In the data rows, the value 128 means zero.
Some points:
[183 109 123 136 136 126  95 184 114 167 173 140 147 102 127 172 171 115
 149 122 117 161 105 167  79 146 117 161 143 146 154 150 168 168 173 137
 101  99 172 131 114]
[135  92 113 183  70 150 130 157  57 211 110 161 142 121 131 116 150 122
 157 148 157 105 131  66 100 107 162 108 134 166  90 145 110 100 125 118
 174  96  94 134  84]
[157 115 116  84 136  78 135 153 118 157  97 125  85 132 146  91  71 127
 108 111 105 122 114 146 149 108 155 111 193 155  92 150 184  61 121 178
  98 153 176 154  90]
[139 162 132  76 159  67 106 136 132 163 130 113 120 103 146 165 194 130
 101 162 160 143 125  93 137 101 145 118  82 155 118 170  65 134 157 136
 179 159 123  87 107]
[177 125  92  73 180 128 139 169 181 110 143 160 185 141 113 120 114  99
 162  87 119  76 124 104 127  90 101 130 186 151 205 149 112  69 129  56
 154 138 164 139 136]
[109 180 121 131  84 190 110 157 149 151 148 143 104 120 159 152  75 145
 147 104 111 116 164 149 191 128  98 176 123 144 132 104 112 161 159 139
 141 113 212  65 113]
[112  83 133 165 184 115 177 172  98  96 157 171 130 124 175  98 137 120
 110 104 121 152 168 118 121  75 145  98 100  76 105  90 138 139  99  65
 129 137 111 167  97]
[146 103 111  93  88 105 119 155 145  97 178 144 130  85 110 151  98 171
 140 140  81 146  98 144 213 139 121  90 152 128 133 169  81 118 167 102
 124 121  34  86  86]
[131  89 103  80 133 156 116 158 169  87 104  55 148 125 117 178 116 159
 159 114 114 101 164 137 120  80 157 173 100 128 147 105 139 115 104 125
  85 164 131 105 136]
[140 118 137 156 185 174  75  99 131 148 125  98 174 133 133 135 138 103
  89 111 158 141 152 176 147 108 129 127 117 170  84 160 106 102  97 141
 104 103 153  94 106]
[ 92 157  70 129 102 135 119 107 145 138 133 116 103 124 158 183 158 176
 207 111 172 172 135 116 133  77 137 145 178  54 145 133 151  67 119 137
 148 187 106  90  90]
[ 66 138 138 150 154 150 163 148 162 131 142 100 143 189 200 157  66 146
 118 166 152 159 126 108  83 147 117 130 111 151 148 183 117 113 182 116
  73 102 123 126  60]
[186 110 160 215 117 110 190 101 138 116 123 188 107  59 158 128 129 168
 149 127 132 136 169 120 158 149 157 141 101  95 125 165 103 121 139 146
  90 176 171 157 154]
[128 102 105 150 169 153 113 151 169  90 135 172 187 145  76 200 165 107
 105  85  71 189 147 154 185 190 118 170 145 126 105 158 171  97 131  97
 175  83 112 102 129]
[137 141 162 124 180 100 154 129  55 137 227  93  91 101 133 191 125 121
 189 123 136 141 129 148 143 108  73 100 129 127  80 129 107 174 146 118
 129 108 132  66 147]
[120 105 102  83 124 134 188  64 136 173 153 103  89 112 148  95 149 142
 196  89  86 172 167  98  60 167 147  92 111 149 112 139 106  82  79 107
 104  41 149 127 167]
[ 89 149 157 103 189  95 175 139 129  96  61 170 218  93 137  99 128 120
 117 123 124 161 132 162  99 112 119 125 166 204  69  91 151 147 144 135
 103 135 120  99 164]
[ 97 126 170  92  61 153 129  88 120 114 133 144 150 110 167 148 154 111
 142 162 183 139 102  96 173 122 135 166 151 159 154 114 163 146 100 124
 165 182 120 130 128]
[104 103 101 143 165 156 163 147 103 151 130 140 100 143 154 157 168 108
 177  86 131  97  61 183 146  92 130 145 151 109 144 190 149 129 149 118
 102 143 135 161 121]
[115 130 103 172 188  63 151 128 138  89  97 135 114  90  88 102  94  97
 150 172 123 100 112 191 129 172  51 129 125 137 134  93 142  81  70 139
  86 155 151  99  92]
[181 116 149 119 118 125  79 145 115 107 150 146 112 154 120 115 113  51
 157 127  75 156 192  99 100 126 118 139  88 176 130 145 198 105 153 154
  88 157  71 111  78]
[105  94 159 131  92 115 140 111 144 121 157 160 135 189 140 114 154 142
 159 173 155 195 110 140 116 141 122 156  46  94  85 159  69 119 123 136
 130 119 139  97 142]
[188 153 145 107 138 130 145 130 118 106 126 142 136 179 149 127 150 130
  95 132  65  85 179 129 138 156 146 119 126 158  99 171 154 116 113 146
 119 118 114 115 137]
[ 89  50 114 129  96 158 204 152  83 117 158 109 129 164 110 142 131 160
 117 119 130  85 125 120 140 126 170 152 110 185 138 152 136 143 148 181
  73 164  96 129 114]
[158 110  99  97 225 107  97  79 112 122  89 136  71 153 117 136 125 141
 112 137 143 123 120  74 128  91 122 166  83 147 142  94 116 128 167 123
 121 119 140 129 124]
[104 168 123 154 150 129 143 137 145 124 151  89  92 116  73  93 156 163
 122 102 141 170 157  99 115 128 120 125 144 150 134 113 202 145 123 102
 209 141  93 179 129]
[146 177  53  81 141 171 111 110  84  89 124 117 187  92 111 117 135 161
 125 148 106  95 122 128 165 147 117  65 135 135  97 129 150 126 215  50
 137 135 169 110 120]
[148 139 152 113 167 165 143 201 132 110 101 119 106 102 120 108  93 126
 113  87 137 105 156 138 128  82  89 138 148 104 125 108 115 128 102 113
 154 152 118 102 196]
[160 143 187 102 137 104 148 129  69 126 142 140 136 142 131 141 170 186
 142  88 188  88 101 119 102 165 144  71  96 154 135  68 106  30  90  95
 116 135 120 149 120]
[ 93 166 133  96 134 121  99 151 134  92 114 150 115 137 142 153 114 118
  97  94 140 156 118 108 122 144 248 100 194 162 161  88 104 100 129 134
 109 146 155 152 148]
[ 81 145  50 143 171  31 138 155 123 140 111 140 117 110  24  83 125 142
 101 136 157 136 107  49 130 136 187 148 163 151 176  84 147 110 130 116
 111  93 127 133 169]
[172 159  68 185  96 117 134 103 143 132 195 163 141 141  69 125 102  84
 149 145  71 168 142 138 104 107 132 146 144 231 116  94  83 115 124  60
  78 165 135 173 159]
[104 154 155  94 120 139 153  92 115 118 175 148 127 159  66 141 121 171
 125 192  56 109 108 106  76  90 175 123 139  95 128 138 160  99  94 171
 118 153 121 120 178]
[ 79 172  82 151 161  76 147 127 128 117 104 136  94 136 186 157 123  62
  94 124  88  78  95 123  75  63 149  77 123 142 119  87 141 113 117 117
 159  68 102 142 148]
[127 165  85 120 109 146 107 130 209 163  93 128 164 144 153 104 141  95
 162 110 174 158 171 176 131 124  87 101  83 107  98 135 184 171 161 168
 101 131  76 123 162]
[172 158 128 109  89 135 113 122 210 127 148 144 145 143 135 118 122 146
 147 139 130  58 107 139  93  69 130 177 117 114  84 184 124 138 126 102
 155  87 124 159 139]
[170 141 149 141  95 138 206 134 135 139 160  82 126  80 141 136 153 129
 140 191 124 141 145 131 143 106 164 145 127  64 148 125 105  92 148 135
 125 130  82 101  83]
[122  75 103  99 100  52 153 197  60 104  99 133 118 157 147  93 175 153
 171 172 102 122 147 112 130 104 112 115 188 135  98  90 123 125 164 112
 176  47 129 150 158]
[171 103 150  90  64 192 107  74 122 120  60 139 128 115 160 117  91 123
 155 144 127 151  97 129 142  95 111 164 163 113 165 151  89 156  90 103
 138 111 105 136 126]
[145 100 117 151 115 168 178 165 124 118 129 138  87 180 157 174 113 142
  80 147 164 125 192 160 152 135 149  96 104 113 162  51 138 118 110 125
 117 121 176 122 145]
[113  52 131 103 169 140  88 109 185 170 167 168  95 120 144 141 119 120
 142 190 138 118 102 136 171 136 144 144 172 110 109 114 138 172 170 166
 129 148 121 100 146]
[ 77 150 124 123 170 154 163 142  77 168  63 123 123 125  88 160 107 108
 136 186 166 176 107 175 120 133 180 132  93  72 119 161  86 115 137 171
 118 177  71 188 117]
[109 196 195 172 111 105 123 123 135 151 112  93 115 181 143 102 158  69
 116 151 160  84 152 154 123 162 128 179 180 109 150 106 128 171  84  56
 137 166 106 104 110]
[170 174 135 132 202 180 127 193 138 102 124 163 152 128 173  63 123 103
 147  89  90 201 111 131 148 159  70 145 111 110 134 123  82 132 160 194
 146 130 107 115 139]
[125 126 103  96 118 127  89 114 148 147 101 152 187 158 127 108  99 156
 161 111 139  99  59 151 120 146 191  82 106  95  99  83 112 193  77 165
 151  96 146 118  55]
[108 108 169 142  94 157 104 144 164 105 192 109 136 132 121  67 119 173
 146 132 139  84 117 153  56 139 114 141 167 124 131  70 123 157 166 131
 178 107  94  99 128]
[ 76 104 139  85  83  93 123 111  93  75 147 149 177  92 125 123 156 156
  71  73 103 185 132 163 111 147  96 102 137 133 135 161 157 173 118 156
 155 154 136 144 123]
[176 117  96 120 100 174 163 125 174 122 117 138 146 123 121 197  54  77
 123 123 199 153 112 112 127 143  99 149 175 136 113 102 106 176 125 193
 166  74 151 134  84]
[109 160  62  98 129 124 115 223 136  78 181 150 131 111 144 120 122  81
 144 104 162 155  84 132  99 173 151  91 132 141  89 183 171 124  80 141
 135 143 123  95 163]
[132 112  94 196 165  93  79 124 131 106  90 157 119 166 126 137 134 140
 145 110 125  99 132 107 141 134 125  81 177 151 116 106 158 109 129 116
 107 127  67 185 201]
[153 134 154 148  73  67  72 141  99 123 155 157 174 150  91 139 101 105
 127 135 134  95 155 131 109  84 130  94 115 126 164 160 101 134 164 142
 145  48  96 108 117]
These points spread out most along one direction. For each point below, how far along it does it lie, from 0 to 99? The average is 50, and the first point in the table lies past the average. One standard deviation of the points above along it is 16.
[109 144 145 139  89 145 112 118 146 129 115  58 159  98 129 170 202  41
 141  79  72 125 104  71 113 140  60 120 119  70 106 116  98 118 181 157
 106 127 140 191 133] 58
[148  91 133 149 110  76 101 145 124  82 116  55 106  90 181 146  69 132
 126  81 165 157  57  71 121 147 103 137  96 138 111 169 163 107 186  97
 117 121 122 122 178] 49
[135 104 165 148 153 224 104 139 167 108  83 107 111 115 102 139 160 102
 148 116 153 125 143  83 108 102 133 172 126 152 131 111 176 111 100 124
 100  59 135 115 136] 52
[116  97  90  92 115 124  66 150  89  74 168 106 121  84 145  85 133 112
 147 216 133 111 196 134 129 149 174  98 160 126 104 151 107  92 157 127
 114 142 148 125 130] 46
[131 149 110 125 100 103 133 134 121 152  94 110 138 118 166 144 101 169
 116 166  79 132 151  83 138 103  80  88 122 137 162  74 156 165  88  55
 130 139 114 120 135] 41
[129 116  97 119 116 151 147  84  94 153 182  81 120 139 141 126 198 102
  96 120 161 137 173 134 129 120  95 162 135  23 161 163  56 158 105 125
 103 125 101 165 125] 68
[ 92 163 121  89  85 139 122 100 159 125 134 187 100 125 121 114 147 157
  82 175 148 143 159 149 134 106  74 132 105 152  99  92 166  89 141 128
 111  89  94 153 107] 50
[162 115 113 111 133 104  90 161 139 133  93 123  99 138  69 157 136 100
  86 146  94 143  76 103 108 101 123 115 205  81  94 145 153 141 136 131
  80 151 162 125 104] 43
[146 132 132 129  62 112 121 150 132 138  72 115 130 170  94 135 124 123
 153 107 145 105 190 140  49 183 135 167 105  77 105 155  85  97 161  62
 183 207 164 145 105] 56
[117 138 122 120 119 155  91  88  94 192 126 176 160 113 166  65  63 104
  91  91 132 115 157 108 143 169 149 204 158  89 150  83 153 139 134 127
 123 129  98  67 163] 56
[ 91 107  93 166  90 162 188 112 105 132 103 134  87 171 103 140 219  86
 125 139 133 151 167  95 109 110 124  72 121 141 122 215  72 126 188 133
 111 170 132  81  69] 60
